The rows below come in pairs that one turn or mirror swaps. Which row does each named row swap with?
The rows were stretched afterwards, more along some directions than others.
pif: [-0.18 -0.03  2.76 -0.20  2.13 -0.46  2.87  1.02  0.79  1.42 -0.32  1.17
 -0.99  0.51  4.51  2.22]
Kigep: [-0.97 -1.53 -3.46  1.63  1.22 -1.37 -0.83 -2.14 -1.36 -0.19 -0.78 -0.12
 -0.08  0.02 -0.10 -0.63]
govi: [-2.05 -1.51  1.21  2.32  0.58 -2.17 -0.11  0.13 -1.79  0.85 -0.01  2.74
 -0.10 -0.50 -0.28  1.79]
satot: [-2.66 -1.15  2.17  1.40  1.05 -2.97  0.36  0.66 -1.03  1.36 -1.36  0.39
  1.14  0.37 -1.86  2.97]
Nesab: [ 2.28 -1.49  1.15  0.36 -0.80 -2.28  0.72 -0.07 -0.79 -1.90 -0.26  1.49
 -0.04 -0.83  0.18 -0.13]
fube: [ 0.03  1.24 -2.00 -2.10 -2.36  0.40 -1.43 -3.20 -0.57 -0.45  1.89 -0.02
 -0.23  0.09  1.24 -1.33]
pela: [-1.12  0.49 -2.73  0.45  1.86  2.25 -1.65 -2.49  0.56  2.30  3.69  2.06
 -2.17  0.38  1.83  1.37]
muma: [ 0.82  1.99  0.29  0.04 -0.52  2.64 -1.00  2.09 -0.78  1.63  1.17  1.18
 -0.61  0.88 -3.20  0.83]
saz: [-0.46  1.58  2.37  1.92 -0.62  0.11  1.72  3.28 -2.08  1.99  0.54  0.88
  0.33 -0.91  2.61 -1.03]
zeref: [-0.61  0.38 -0.46  0.57  4.12 -1.53 -1.91 -0.48  0.55  2.01  0.95 -1.03
 -0.94 -2.10  0.67 -1.69]
bufo: [ 1.84  2.16  0.08 -0.29 -3.24  1.50 -3.01  2.32 -2.94  2.24  1.24 -1.15
  1.81  1.30 -3.05 -2.41]
vufe: [-0.75 -1.58 -3.87  1.69  1.30 -0.75 -0.13 -2.22 -1.57 -0.71 -0.72  0.14
 -0.55  0.01  0.46 -0.06]
Tari: [ 0.62  0.68  0.55 -1.41 -2.39 -0.36 -2.78  1.89 -1.57 -0.12 -0.49 -2.04
  3.13  0.45 -3.37 -2.43]
rizo: [ 2.48  1.62  0.22 -1.14 -2.38  1.06 -2.75  2.38 -1.94  1.56  0.61 -0.93
  1.97  1.27 -2.88 -2.50]
duz: [ 1.72  0.54  0.50 -0.73  3.55  1.49 -3.03  1.26  1.15  1.88  0.52  0.31
 -1.29 -0.98 -2.07  0.90]
kosav: [ 0.31  0.54 -2.19 -1.95 -2.94  0.35 -1.00 -3.10 -1.10 -0.60  2.52  0.36
 -0.82  0.89  1.26 -1.31]
feni: [ 0.64  1.30 -0.90 -2.36 -0.83 -0.24 -0.23 -2.35 -0.03 -0.38  0.89 -2.07
 -0.80  0.64  2.80 -1.18]
Gev: [ 0.50 -1.42  0.76  1.53  0.04 -1.86 -1.09  0.41 -1.60 -0.38  0.48  2.22
  0.46 -1.17 -0.30  0.67]
ridar: [-3.37 -0.30  0.25  1.54  2.00  0.63  1.08 -0.20 -0.26  1.06 -1.69  0.29
 -2.84  0.24  1.71  1.09]
zefo: [ 1.60 -2.07  0.58  0.29  1.53  0.98 -1.09  0.29  0.31 -0.70 -0.95  1.37
 -2.48  1.98 -1.71  1.65]
non: [-0.34 -0.49 -3.90  1.27 -1.87 -0.68 -0.33 -1.43 -1.90 -1.23 -0.09 -0.15
  0.11 -0.08 -0.46 -1.20]
dal: [-0.47  0.45 -2.86  0.08  2.07  2.52 -1.68 -2.29  0.18  2.26  3.92  2.87
 -2.58  0.86  1.44  1.29]
Rovek: [ 0.32  0.52  3.07  1.46  0.74  0.52  1.65  3.29 -1.08  1.86 -0.17  2.35
 -0.61 -0.51  2.99  0.67]
mobe: [-1.46  0.39  0.56  2.08  1.70 -2.98 -0.79  0.50 -1.63  2.10  0.60 -1.24
  0.42 -1.35  0.71 -2.43]
ruf: [ 1.09  1.63  1.00 -0.11  1.37  2.08 -2.22  1.53  0.66  1.97  0.63  0.28
 -0.83 -0.09 -3.45  0.94]
Vada: [-0.29  0.69 -1.19  0.51  2.53  1.04  0.34 -2.11  1.40  1.84  2.99  1.27
 -2.52  1.39  0.95  0.43]
Sonip: [ 0.23  1.11  2.73  1.71  0.90  0.85  1.61  2.89 -1.36  2.72  0.01  1.39
 -0.09 -0.84  2.33 -0.26]
Vav: [ 2.62 -0.18 -0.03 -2.33  0.06  1.73  0.83  2.28  0.46 -1.72 -3.12 -0.35
 -1.18 -1.60  1.93 -0.81]
maz: [ 0.52  0.82  1.45 -2.96  1.67 -1.37  0.80 -0.83  1.02  0.26 -0.66  0.03
 -0.58  1.03  4.43  1.20]
Saraf: [ 1.26  0.47  0.30 -0.90 -1.93 -1.52 -1.57  1.16 -1.67  0.24 -0.57 -3.06
  1.87  1.86 -3.71 -1.76]
nosa: [-1.19  0.34  2.13 -1.18 -0.12 -3.50 -0.65  1.25 -1.15  0.73 -2.32 -1.37
  2.20  1.49 -2.73  1.06]
Fisav: [ 4.22  0.95  3.42 -0.22 -0.04 -2.14  1.43  2.44  0.11 -2.17 -1.49 -1.14
  0.03 -1.16  0.37 -2.00]
gotot: [ 1.53  1.37  0.66  0.07 -0.74  2.33 -0.98  2.38 -0.09  0.97  0.79  0.63
 -0.15  0.87 -3.33  0.86]
geme: [ 1.16  1.50 -1.07 -1.74 -1.10  0.61 -1.80 -2.32 -0.01 -0.98  1.59 -0.97
  0.86 -0.10  2.65 -1.76]
pufor: [-0.44  1.61 -0.09  1.17  1.99 -0.46  2.49 -1.26  0.99  0.95  1.73 -0.39
 -1.90  1.40  0.40 -0.24]
romer: [-3.72 -0.01 -0.48  1.61  1.18  1.30  0.43 -1.15 -0.73  2.00  0.27  0.28
 -3.05  1.43  1.24  0.80]
zuzi: [ 4.18  2.00  2.78  0.32  1.24 -1.64  2.00  2.04  1.00 -1.61 -1.12 -1.94
 -0.22 -0.40 -1.22 -2.09]
tagab: [-1.31 -1.86  0.90  1.41  0.53 -2.23  0.77 -0.73 -1.16  0.13 -0.20  2.26
 -0.17 -0.80 -0.50  1.20]
Dukik: [ 3.46 -0.01 -1.85 -1.85 -0.53  2.91 -1.86  2.35 -0.29 -0.56 -1.10  0.49
 -0.73 -1.88  2.00 -1.15]
setu: [ 1.71 -0.68 -0.76 -1.95  0.48  2.02  0.91  2.40 -0.18 -1.35 -2.90 -0.11
 -1.34 -1.52  1.91 -0.44]
bef: [ 1.38 -3.03  0.45  0.66  3.15 -0.04 -0.58  0.35  0.78 -1.10 -2.07  1.66
 -2.60  1.34 -0.47  1.67]
nama: [-1.28  1.63  1.65  2.36 -0.49 -0.27  0.51  2.81 -2.75  3.47  0.38 -0.23
  0.84 -1.35  1.62 -1.90]

non swaps with Dukik
pif swaps with satot
zefo swaps with romer
pufor swaps with duz
Saraf swaps with feni
Nesab swaps with nama
setu swaps with vufe
geme swaps with Tari

